Y: 4 groups of rows, each row roughly a mix of its group's hidden directions:
Y (128 x 10):
.04  -.06  .41  -.27  .07  -.44  -.10  .11  -.14  -.06
-.13  -.03  -.34  .07  -.30  .38  -.25  -.20  -.02  .13
.13  .01  .35  -.30  .03  -.11  -.45  .11  -.18  -.02
-.05  -.11  .62  -.14  .07  -.16  -.09  .05  .05  -.15
-.13  .11  -.12  .34  -.13  -.24  -.21  .42  .00  -.20
.23  .17  .08  .16  -.29  -.06  .39  -.15  .01  -.34
-.22  .32  -.37  .04  -.10  -.16  .09  .01  -.35  .19
.34  -.16  .03  -.14  -.02  .51  -.16  .10  -.17  -.01
.12  .06  -.17  -.12  .09  .08  .23  .36  .37  .32
.08  -.15  .12  -.13  -.32  -.14  -.13  .41  -.25  -.25
-.47  .22  -.03  .19  .11  -.33  .17  -.04  -.17  .06
.01  -.26  -.06  -.12  .52  .01  -.19  -.03  .12  -.30
.19  .09  -.27  .21  -.18  .35  .17  .13  -.30  .19
.15  -.07  -.26  -.20  .10  -.07  .13  -.17  .54  -.05
-.07  -.06  -.09  -.28  -.20  -.31  -.26  .15  .02  -.42
-.04  .40  .14  .16  .23  -.36  .30  .09  .04  -.05
-.51  .05  -.20  .34  .09  -.13  .14  .07  .11  -.11
.00  .00  -.33  -.40  -.08  .14  -.02  .23  -.11  .36
.11  .33  .07  -.38  -.10  -.43  -.09  -.05  -.02  -.12
-.10  -.24  .10  .13  .33  -.14  .01  -.13  -.20  -.46
-.47  .19  .02  -.01  .10  -.37  .17  -.04  -.21  .10
.35  .00  -.03  -.16  .33  -.23  .18  .36  .11  -.08
-.09  .00  -.24  .49  -.30  .15  -.05  -.15  -.04  -.21
.10  -.04  .29  .12  .04  .40  .34  .10  -.17  -.25
.37  -.03  -.26  -.14  .21  -.40  .10  .22  .07  .02
.04  -.13  .04  .22  .10  -.03  -.34  .10  -.53  -.06
-.31  .30  -.07  -.14  .00  .25  -.40  .22  .08  .06
-.22  .22  -.17  .10  -.10  -.40  .06  -.15  .31  .24
.07  .21  .10  .01  -.60  .05  .08  -.20  .18  -.01
-.12  -.14  -.31  .20  .33  .16  -.28  .09  .24  .21
.26  -.24  -.19  -.14  .09  -.36  .12  .19  .34  -.07
-.10  -.47  .11  .20  .01  .00  .00  -.24  -.15  -.36
.36  -.30  -.23  -.14  .31  -.14  .14  .20  .14  .07
-.38  .17  .12  .31  -.01  .12  -.12  -.41  .12  -.01
-.26  .05  .04  .00  .11  -.51  -.29  -.03  .14  .20
.03  -.14  -.40  -.38  .04  .01  -.08  .30  -.14  .23
-.39  .07  .13  .44  .12  -.08  .28  .02  -.14  .01
-.17  -.03  .37  .39  -.12  -.14  -.27  .00  -.24  -.08
-.03  .09  .20  .05  .25  -.35  -.15  .47  .11  -.04
.23  -.27  .10  -.25  -.05  .45  .01  -.07  -.28  -.07
.18  .16  .12  .08  .22  .30  .37  .03  .21  .31
.28  .12  -.08  -.57  -.09  -.19  -.14  -.04  .04  .00
.10  .30  .22  .28  .14  -.05  .09  -.33  .11  -.33
.23  -.09  -.10  -.30  -.37  .01  -.32  -.19  .07  -.22
.16  -.24  .16  .12  .04  -.33  -.19  .40  -.18  .16
.17  .08  .32  -.04  .26  .19  .37  .27  .11  -.17
.10  -.12  -.13  -.30  .15  .26  .10  .19  -.18  .43
.12  -.08  .32  -.22  .28  -.19  -.23  .38  .03  .09
.21  .17  .15  -.09  .28  .42  .11  .34  -.08  .05
.00  .18  .06  .07  -.05  .16  .37  -.03  -.25  -.47
-.02  .23  -.31  -.23  -.25  .03  -.30  .00  .16  .33
.07  -.31  .11  -.15  .13  .47  -.06  -.23  -.25  -.04
.31  .00  -.21  .32  -.19  .33  .10  -.02  -.15  -.26
-.31  -.12  -.03  .16  -.09  .06  -.19  -.23  -.17  -.48
.41  -.04  .06  .10  .00  .27  .03  .32  -.21  -.30
-.25  -.38  .22  .06  -.25  -.13  -.08  .28  .11  .25
.06  .23  -.10  -.07  .09  -.37  .25  -.20  .33  -.25
.20  -.21  -.07  -.26  .00  .19  -.05  -.23  .17  .47
.07  -.13  -.37  .16  .04  .09  -.03  -.42  .02  .34
.19  .10  -.34  .17  .29  -.33  -.23  -.18  .13  .08
-.10  .02  -.26  -.27  .12  -.06  .02  .04  -.10  -.56
.11  .12  -.01  .22  .12  -.21  .00  .18  -.47  .32
.10  .20  .31  .34  .04  -.18  -.10  -.13  -.16  -.37
.26  .40  -.18  -.11  .19  .22  .05  -.19  -.28  -.14
.02  -.10  -.11  -.42  -.13  .06  -.25  .16  .36  -.24
-.19  -.09  .38  -.33  .04  -.13  -.09  -.22  -.30  -.16
-.15  .10  .35  .31  -.02  -.06  .14  -.26  .36  -.12
-.28  -.06  .15  -.30  .08  .00  .22  .35  .23  .27
.07  -.39  .23  .07  -.23  -.18  .02  .16  .27  .30
-.10  .22  -.09  .26  -.11  -.54  -.05  .15  .18  .00
.13  -.09  -.40  -.03  .23  -.04  -.17  -.20  .18  .39
-.29  .01  .06  -.07  .02  -.53  -.24  -.03  .09  -.22
-.20  .05  .40  .27  .04  .27  .00  .06  -.32  .18
.06  .40  -.18  -.02  .12  -.18  .08  -.25  .41  .09
-.03  .19  -.14  .23  .04  .05  .39  -.46  .06  -.11
-.44  -.20  .17  .30  .14  .03  .33  -.07  -.07  .02
-.01  .21  -.32  .21  -.02  .27  -.27  -.18  .25  .24
-.34  .17  .17  -.01  -.12  -.03  -.33  -.01  .17  .41
.13  .36  -.21  -.06  -.04  .30  -.14  -.20  .27  .27
.13  .14  .02  -.26  .15  .12  .38  .09  .33  .30
.27  .33  -.30  -.08  .15  .18  .07  -.31  -.10  -.21
.18  -.27  .10  -.01  .03  .46  -.16  .24  -.14  .26
.15  .22  -.42  .02  .20  .10  -.02  -.41  .15  .08
.09  -.18  .05  .32  .31  -.25  -.33  .18  .15  .14
-.23  .09  -.36  -.06  .30  -.15  -.31  .07  .09  .27
.14  .17  .00  -.29  -.17  -.06  .50  .27  .08  -.05
.04  -.23  .35  .29  .07  .34  .29  -.05  -.02  .16
.11  .37  .10  .14  -.29  .22  -.13  -.25  -.32  .01
-.32  -.09  -.01  .10  -.01  .25  -.28  -.38  -.25  -.15
.19  .24  .38  .00  .18  -.02  .03  .38  -.20  .18
-.02  -.14  -.23  .11  -.08  -.04  .07  -.35  .40  -.33
-.08  .31  .00  -.02  -.31  -.46  -.06  -.28  .04  .01
.28  -.18  .45  .11  .03  .14  -.12  .07  .26  -.25
.09  .22  .18  -.07  .12  .13  .07  .07  -.41  -.43
-.07  -.11  -.07  .00  .24  -.11  -.49  .12  -.18  .33
-.13  .13  -.58  .06  -.10  -.13  .07  -.26  .10  -.06
.10  -.38  -.33  -.14  -.13  -.03  -.33  -.04  -.14  -.24
.27  -.02  -.30  .48  -.10  .22  .02  -.15  .00  -.09
.15  -.08  -.31  .05  .12  .08  -.01  -.31  -.07  -.49
.04  .47  .03  -.07  -.39  -.18  -.04  -.03  .18  .22
-.20  .15  -.24  -.11  -.37  .17  -.36  -.15  -.20  -.06
.02  -.25  -.16  -.35  -.10  -.04  .01  .43  -.05  .29
-.27  .18  .22  .17  -.29  .12  -.20  -.13  -.32  -.21
.11  .06  -.29  .25  -.20  .40  .19  -.24  -.09  -.17
-.21  -.25  .20  -.41  .11  .17  .27  .15  -.17  -.07
-.42  .26  .01  -.07  -.09  .39  .02  -.27  -.09  -.07
-.33  -.01  .40  .11  .02  -.24  .34  -.09  -.10  -.15
-.28  .14  -.20  -.24  .41  -.24  .00  .13  .16  -.16
.08  -.51  -.03  .26  .16  -.16  .04  -.23  .07  .21
.01  -.16  .42  .01  .05  -.19  .19  .24  .37  .11
.14  .13  -.13  .28  .01  -.34  .10  -.36  .26  .19
-.12  -.13  .19  -.19  -.04  .49  -.25  .12  .03  -.27
-.01  -.05  -.62  -.01  -.09  .09  -.16  -.20  .15  .03
.00  -.07  .03  -.15  .31  -.22  .08  .25  -.08  -.49
.08  .16  -.07  .02  .05  .04  .27  -.32  .52  .05
.38  .00  .45  -.31  .05  -.05  .01  .12  .13  -.12
.02  -.13  -.47  -.10  -.35  .15  -.18  -.25  -.02  -.05
-.15  -.10  .26  -.16  .31  .06  .42  -.16  -.15  -.21
-.03  .38  -.19  .18  -.27  -.32  -.04  -.16  -.04  -.27
.22  -.26  -.43  .10  -.16  -.19  -.10  -.13  -.29  .11
.15  -.41  .08  .22  .17  .13  -.01  -.01  .02  .45
.10  -.09  -.46  .23  -.10  .16  -.09  -.21  .30  -.17
.03  .02  -.12  .19  .23  .20  .22  -.39  .21  .32
-.05  -.37  -.01  .08  .15  -.35  -.12  .04  .21  .38
.17  -.16  .15  -.29  -.27  -.42  .04  .26  -.05  .08
.13  -.24  .20  .31  -.23  .31  -.09  -.14  -.32  .07
.22  .25  -.05  .11  -.28  .03  .47  -.04  -.22  -.11
-.11  .28  .17  .01  .25  -.50  .04  .19  -.08  -.09
the three rows of each list that fit no group, in list order (the others fit one group, some only roughly):
  K308: -.07  .12  .16  -.09  .05  .20  -.35  .31  -.29  -.32
  K277: -.28  .09  -.06  .17  .13  -.49  -.14  -.23  -.19  .09
  K215: .27  -.14  .18  .34  .13  .24  .23  .07  .31  -.15
  K803: -.50  -.23  -.01  .19  -.23  .00  .02  -.22  -.21  -.08
  K653: -.40  .17  .03  .00  .13  -.21  .36  .14  -.06  -.30
  K679: .00  .39  .20  .48  .05  -.04  .11  -.07  -.14  -.18
  K27: -.21  .12  -.19  -.05  -.25  .21  -.05  -.17  .22  .46
  K999: .05  -.12  .00  -.10  -.43  .15  -.33  .21  .10  .31
  K576: .35  -.03  -.23  .19  .16  .11  .04  -.02  .49  -.07
  K285: .17  .14  -.57  -.18  -.24  .06  .00  -.12  -.09  .08
  K422: -.17  -.08  -.18  .25  .06  .01  .32  -.24  -.12  .43
  K144: .14  -.06  .03  -.10  .03  .36  .01  -.18  -.34  .42
  K963: .39  -.09  .01  -.23  -.02  .13  .47  -.13  .06  .14
  K716: .34  -.15  .15  -.10  -.01  .31  -.30  -.06  -.31  -.18
  K168: -.02  .22  .42  .03  .18  -.11  .09  .20  -.16  -.38
 | K679; K422; K144
  K65: -.08  .45  -.15  .23  .16  -.35  -.20  .14  .04  -.03
  K788: .24  .05  -.48  -.24  .30  -.17  -.12  .06  .05  -.08
  K916: .14  -.27  .29  -.29  -.34  .17  .17  -.12  -.17  -.13
  K853: .02  -.10  -.07  .06  .16  .59  -.30  .03  -.08  -.03
  K403: -.19  -.54  .07  -.13  .17  .18  -.11  -.16  -.20  .07
  K244: .46  -.15  .02  -.06  .14  .33  -.04  -.28  .02  -.21
  K930: -.52  .01  -.10  .31  -.19  .04  -.13  -.17  .10  -.14
  K596: -.09  .16  -.08  -.05  .10  -.02  -.21  -.42  .31  .35
  K555: -.01  .42  -.09  .10  -.28  -.22  -.20  -.22  .18  .22
  K516: .09  .31  .11  .31  .14  .00  .18  .35  -.30  .13
  K569: -.11  .08  .16  -.21  .11  .14  -.43  .26  .16  .31
  K488: .12  -.19  .34  -.43  -.01  -.15  -.08  -.08  .23  .24
  K680: -.54  .01  -.13  .05  .26  -.22  .13  -.14  .03  .17
  K702: .05  .20  .14  .13  .50  -.05  .07  .31  .16  .18
  K21: -.01  .14  -.17  -.10  -.50  -.35  -.18  .00  .16  -.04
 | K244; K930; K488
  K451: -.18  -.43  .03  -.22  -.22  .26  -.15  .24  .08  .15
  K552: -.22  .05  -.12  .04  -.41  -.35  -.11  -.32  .12  .06
  K88: -.09  -.12  .35  -.28  .14  .25  -.28  .04  -.30  -.13
  K179: -.05  -.13  .03  .09  .28  -.05  .30  .31  -.32  -.30
  K956: .00  .15  .22  -.23  -.33  .23  .38  .18  .12  .12
  K965: .40  .35  .11  .17  -.28  .01  -.08  .15  -.17  -.18
  K783: -.12  -.55  .32  .12  .01  -.04  .04  -.15  .16  -.07
  K85: .04  -.22  -.07  .00  -.44  -.15  -.12  .13  .10  .42
  K663: .33  -.12  .31  .26  .05  .36  .00  .27  -.01  .06
  K943: -.18  -.10  .16  -.02  .38  .26  -.14  .03  -.24  -.37
  K455: .24  .07  -.44  .42  -.07  .10  -.05  -.14  -.10  .07
 | K451; K179; K455
  K845: -.07  .23  -.06  .21  -.06  -.24  .19  .14  .41  -.33
  K216: -.13  .08  -.28  -.16  -.12  -.29  .24  -.37  .16  -.22
  K123: .21  -.22  -.12  .20  -.21  .12  -.18  -.48  -.08  .10
  K662: .49  -.09  .18  -.07  -.19  .24  -.12  .05  -.27  .17
  K56: -.15  .23  .33  .01  .43  -.07  .18  .17  .08  -.21
  K745: -.11  .09  -.12  .57  .18  .02  -.11  -.17  .05  -.24
  K820: .11  .10  .12  .10  .05  -.11  .42  .22  .44  -.08
  K782: .18  -.22  -.23  -.19  -.23  .50  -.13  -.05  -.02  -.01
  K617: .13  -.26  -.39  .24  .15  -.07  -.26  -.22  .05  .22
  K642: .29  .49  -.13  -.18  -.08  -.33  -.06  .00  -.01  -.02
 | K845; K662; K820
  K76: -.15  -.25  -.04  .26  .21  -.22  .14  .42  -.01  -.22
  K494: .23  -.10  .01  -.27  -.10  .50  -.10  .26  .12  .03
  K337: -.21  .33  -.02  -.13  -.37  -.19  .29  -.23  .03  -.10
  K545: -.34  .11  .08  -.13  -.07  -.28  .02  .39  -.23  .21
  K269: -.14  .30  -.38  -.14  -.08  .24  .35  .03  -.14  -.08
  K145: -.37  -.18  .02  .12  -.16  -.06  -.42  -.24  .05  -.21
  K164: .04  .05  -.16  .15  -.42  -.26  -.35  -.04  -.12  -.24
  K935: -.18  .27  .18  .21  .30  .11  .24  .09  -.03  -.37
  K232: -.06  -.01  -.16  .59  .05  -.09  -.02  .07  -.08  -.29
  K519: -.11  -.11  -.14  -.22  .34  .01  .19  -.16  -.08  .46
 | K545; K269; K519
  K225: .31  -.22  .05  .29  .20  -.21  .11  -.10  .39  .09
  K921: -.06  -.25  -.20  -.17  .22  .34  .36  -.06  .22  .11
  K230: .00  .00  -.38  .01  -.34  .01  -.27  -.08  -.39  .05
  K108: -.25  .25  -.11  .38  .36  -.21  .01  .09  .14  .09
  K150: -.27  .06  .13  -.15  .13  .02  -.44  .09  .35  .19
  K324: -.19  .23  -.18  .01  .39  -.23  .16  .29  -.12  -.20
  K733: -.15  .05  .14  -.28  -.14  -.13  .16  .11  -.50  .20
  K807: -.35  .02  .27  -.12  -.05  -.39  .06  -.01  .05  .34
  K466: -.09  .03  -.02  .57  -.14  .03  -.11  -.05  .19  -.30
  K695: -.41  -.04  -.29  -.03  -.24  -.08  -.19  -.17  .29  .15
  K407: -.16  -.05  .07  -.18  -.23  .16  .22  -.14  .14  .51
 | K324; K807; K407
  K526: -.04  -.10  .36  -.07  -.21  -.44  -.16  .12  -.18  .18
  K598: -.03  -.33  -.18  .21  .15  .19  -.03  -.44  -.17  -.14
  K200: .21  -.19  .01  .10  -.41  -.41  -.16  .15  .08  -.09
  K202: -.18  .35  -.13  -.27  .37  -.19  .25  -.05  -.07  .05
  K671: -.12  -.09  -.33  -.15  -.23  -.01  .22  -.41  .14  -.21
  K64: .52  -.21  -.23  .21  -.17  .13  -.07  .02  .02  .16
  K725: -.38  -.07  -.05  -.32  .22  -.14  -.22  .13  -.13  .31
  K646: .52  -.06  .08  -.09  .24  -.01  .29  .21  .13  .06
  K415: -.41  -.03  .09  .38  -.16  .11  .20  -.18  .11  .22
  K50: .43  -.06  -.32  -.10  .05  .08  -.09  .32  -.25  .10
  K411: .24  .16  .32  .00  .15  .05  .43  .09  .28  .08
  K903: -.11  .44  -.03  -.12  -.35  -.35  .02  .10  -.10  .06
  K239: .33  .28  .02  -.06  -.20  .06  .22  .28  -.15  -.33
  K521: .22  -.41  .06  .19  -.22  -.07  .05  .20  -.37  .08
  K170: -.04  .05  .28  .15  -.22  .37  .13  .15  -.05  .40
 | K526; K202; K415
  K484: -.04  .17  .22  .05  -.08  -.18  -.28  -.35  -.41  -.02
  K922: -.09  -.19  .16  -.14  .21  .44  .08  .28  -.23  -.16
  K566: .03  .02  -.26  .33  .14  -.02  -.18  -.44  .21  .15
  K728: -.33  -.13  -.03  .42  .28  -.02  -.11  -.28  -.06  -.14
  K888: .46  .02  .17  .05  .24  .20  -.09  .33  .15  .10
  K699: .08  -.16  -.40  -.20  -.10  -.22  .33  .10  .07  -.27
  K306: .13  -.14  .04  -.18  -.13  .58  -.10  .22  .08  -.04
  K386: -.17  .33  -.09  -.12  .29  -.14  -.42  .11  -.04  .20
  K248: .13  -.34  -.13  -.11  -.17  -.21  .00  -.44  -.17  -.20
  K550: -.04  .15  .45  .33  .11  -.29  -.12  .18  -.02  .11
  K340: -.14  -.42  -.04  -.35  .24  .15  .10  -.04  .12  .26
  K591: .49  -.18  -.07  .42  .02  -.09  .14  -.07  -.01  -.08
  K398: .48  .06  .09  .12  -.01  -.30  -.09  .33  .08  -.12
  K305: .25  .09  .28  .19  -.40  .06  .07  -.06  -.10  -.36
  K719: .08  -.10  .20  -.34  .03  -.33  -.07  -.17  .14  .40
 | K484; K699; K248
  K580: .10  -.51  -.20  .21  -.29  .01  .06  -.10  -.19  .00
  K470: .18  .29  .09  -.33  .23  -.15  .27  .20  -.13  .23
  K821: .06  .24  -.05  .16  -.19  .33  -.20  .12  -.24  -.39
  K84: .07  -.43  -.26  .06  -.08  .17  .28  -.24  .00  .24
  K86: .18  .10  .12  -.23  .33  -.02  .22  -.01  .00  .48
  K129: .13  -.16  .39  -.01  .08  .42  -.10  -.01  -.32  .04
  K80: .37  .35  .24  .23  -.23  -.01  .01  .10  -.15  -.20
  K582: .17  -.18  .00  .22  .01  -.25  .18  -.12  .52  .09
  K997: -.10  -.07  -.36  -.04  -.15  .39  -.04  -.26  .31  -.10
  K224: .01  .02  .36  -.03  -.18  -.30  -.20  -.16  .15  -.39
 | K86; K129; K997
